The rows of A fall into 3 groups, and each row is roughly a mix of its group's hidden directions.
A:
[[-33 -15  21 -17 -37 -28  -1 -41   1  -8]
 [  8 -16  17  34  31  31  32 -10  22  27]
 [ 36 -21  33 -33  16 -12 -14  18  22 -25]
 [ 28 -44 -12 -28  30  22   2   2 -28 -13]
 [ 20  20   6   1   0  23  24 -38  44  25]
 [ 47 -27 -16 -14 -20  34 -15   2 -22  17]
 [-24  43  -3  37  -7 -12  36  20 -13 -11]
 [-24   8  12 -25  39 -43  29  12  -7  16]
 [ 40   3 -36 -13   9 -47  20   2 -13  -6]
 [ 32   6  26  15 -17 -51  -3 -26  20   9]
 [ 34  44   9   1   5  15 -42 -28   0  -6]
 [-27  19   2 -34  -9  -3  35  35  -2  34]
 [ -7  20 -28  19  63  11   8   9  -8  -6]
 [ 35 -19   6  20  20 -24  10  -7  31 -43]
 [ 49  -7  23 -27   0 -16  28   4 -29  20]
 [-58 -16  -8 -24  12 -27  -9 -10   9  24]
 [-14   0  13  36  19  56  12  -7  -4  24]
 [ -1 -17  20 -49   6 -20  -5 -17  46   0]
 [  8  -4  -1  21 -27 -16  62  -1 -18  16]
 [-46   5  -3   5 -27 -16   5  30  30  31]
 [-35  17  24  16 -11 -48  11 -22  24  -8]
 [-16 -22 -20 -26  -5  -7  -8  13  44  44]
 [  7  23  25  -5 -22  23 -13   9  21 -55]
 [ 13  41 -13 -17  -3   8  40  -5  -8  43]
 [ 24  -7 -40   6 -21  39 -25 -23 -18  16]
 [ 33 -25 -23   5  21  24  -5  15  44  22]
 [-32 -22  16  25 -44  33   5  20   5   9]
 [ 31  20  13 -22   3  25  -5  -3 -52 -24]
 [-38 -11  -7 -12  28 -35  -5  34 -31  -8]
 [-11  47  30 -24 -11  19 -21 -35   2  -3]
 [ 30 -14 -22  27  38 -14  -9 -15 -29 -29]
 [-52 -10  16  -8 -27  -8 -27  25 -17 -20]
 [-31  18  13  38 -20 -45  19  10  12   8]
 [ 56 -27   0  -7  32   7  12   3 -28  -3]
 [ 19  -2 -10  18  63  12  23  -7  -4  21]
 [  6  13  21  46 -21 -43  21   2 -16  13]
 [-35   0  17   7 -19 -37 -36  13 -23 -26]
 [  1 -35 -10  15 -58 -14  11  26   4  -9]
 [ -8 -10   0 -19 -18  40 -36 -12  -4  46]
 [ -6 -21  19  22  -5 -51  42  -1  15  -7]
 [-51  20  15  12  10 -36  29   4  -3  18]
 [ -1  17  28 -33 -14  31  -7  50  -9   5]
 [ 20  16  20 -15  17 -38  43 -28  14   9]
 [ 28  15  23  29   8 -33   6   2  41 -26]
 [ 29 -38  14 -11  30  -1  47   5 -15  -7]
 [-16 -31   7   2  27  -8  31  34  28  31]
 [ 42   7  15   1 -20 -17   6 -46  26 -20]
 [ 25  22  29 -12 -19  -4  24 -39  36  10]
 [  1   8  11  10  42 -40  19 -33 -24  16]
 [  7  -7  15  11  16  35  24  -2  43  40]
 [-25   4  21  18 -16 -61   4   5  23  -4]
 [ 21 -15  -9   1  48 -22   6  33   9  35]
 [ 15  10  30  40  -4  22  -3 -48 -13 -14]
 [ 22  26 -27 -32  34 -33 -16  -5 -20 -11]
 [-41  36   6  11 -10 -21   1  13   9  45]
 [ 21  26 -25   5  47  30 -22  24   1   7]
 [-26   5 -29   7   9 -14  29  54 -16  -8]
 [-11 -20  -3 -28  -6 -16  -8  -5  54  37]
 [ 39  22 -47 -20   3  10  10  10   3  31]
 [ 29 -30  16 -24 -15 -12 -28 -17   6  44]
 [ -5  54  -7 -39  25   2 -14 -13 -20  10]
 [  4  26  36   8   0   9  26   3 -14 -54]
 [-30 -31  19  19   2  39 -29  19  24   1]
 [ 49 -33  -2   0  -6  15  26  14 -35  13]
 [-16  -3 -46 -16   5   1   9  52  -2  22]
 [-16  33 -11  42   6  -7   2  -2   3 -51]
 [-21  21  21  35 -24  29 -12 -13 -41   8]
 [-13  43   4  26  41 -12  19  29   6  12]
 [  7  16  44 -12  -7  13  -3 -53  22  -6]
 [ 40   6 -34  23  -8  34  25  -3  -4  27]
 [-30  -9 -21  18  -4  -2 -46 -14  41 -14]
 [  1   5 -51  15  25  22  28  15  32  -4]
 [-59   4  37   6   6   3  20   8 -20  13]
 [ -6 -22  -9   3  21  54  -8   1 -37 -23]
 [ 32   5 -39   2  -5 -35 -17  39 -19   3]
 [ 43 -24   1 -16  42  12   5  35 -11  -2]
 [ 30 -36 -19  -4 -47  29  -9  14   4   8]
 [ 32  33 -18  -8  25 -24  28 -25 -29   4]
 [-22  14  -2 -26  -2 -23  16  50 -34  -9]
 [ -7  -8  42 -51 -19  -8 -15 -12  -2  26]
 [ -8 -22  24   8  -6  44  14 -11 -30  40]
 [ 60 -33   4   9 -25   0  17   1 -14   9]
 [ -1  12  18 -24  16  34   7  55  -9 -19]
 [ 31 -55   5  10  27 -10  14   3 -24 -16]
 [-32  17  37   7   5  11  51 -17  14  -8]
 [-37  -4 -41  -6  25  23  11  30  18 -21]
 [-19 -18  16 -49  -4  28  -2  40 -14  -8]
 [ 22 -21 -41 -10  11 -27  20  39   8  19]
 [ 29   8  -9  50  10  24  22 -32  17   3]
 [ 46 -25  -6 -30   5  28 -26 -17  -8  23]
 [-44 -33  18   2 -15  10 -27  34  18  -6]
 [-45   6  -1  -5  11  27 -42  24 -26  -5]
 [-21 -26  13 -37 -10 -26 -22  19  35  21]
 [-20  10 -33  38 -21 -17  -2 -15  19  41]
 [-15 -45  11 -22 -23 -33   0 -39   1  -3]
 [-44  18 -27 -19  26  36 -18  16  -7   2]
 [ 23  -9  15  21  45 -29  20 -33  -7 -18]
 [-36  18 -14  20 -43  -8 -16 -12  36   7]
 [-29  28 -12 -19   7 -21 -11  10 -54 -12]
 [-46  18 -19  33  -6 -11  14  39 -13  -6]
 [ -6 -18 -17 -29  -7   2 -45  33  35  -3]
 [-46 -35   4 -15  -4 -29  12 -21  14 -27]
 [ -9  14 -10   5 -21  -2 -28  33 -57   5]
 [-19  37 -18  -8   7  23  26  35 -31 -19]
 [-56   9  10 -24  32   0  16  22 -16  -6]
 [-62  15 -12  10  16 -16   9 -31  -2  -7]]

Here is one row of each group, with its name. Which group are the others in?
[ 46  22  23 -34  -7  -7  26 -14   2  28]
V
[  8 -28 -37   2 -43  42  -8   5  -1   5]
Q
[-40   1  24  -7 -37  20 -40   5   1 -18]
X

[ 26  -9  16  31 -26  40  11 -27  29   6]
X
[-34 -17  -4 -17  14   6  22  57   2  15]
Q
[ 12 -46   0   7  32 -11  -1  19  47   4]
X
[ 14  46  17 -25  24  11 -14 -41   9   2]
X
[ 56   2 -15  13  22  32 -10  -6  -8 -28]
Q
[ 48  19 -14  18 -24   2  17 -39 -18 -11]
X
[-20  38  15   1 -42  16  18 -18 -34   7]
X
[-29  -8 -37  -5  -5 -11 -25  50 -19   5]
V
[-51  11  46 -17   5 -14  20   3   3  14]
X
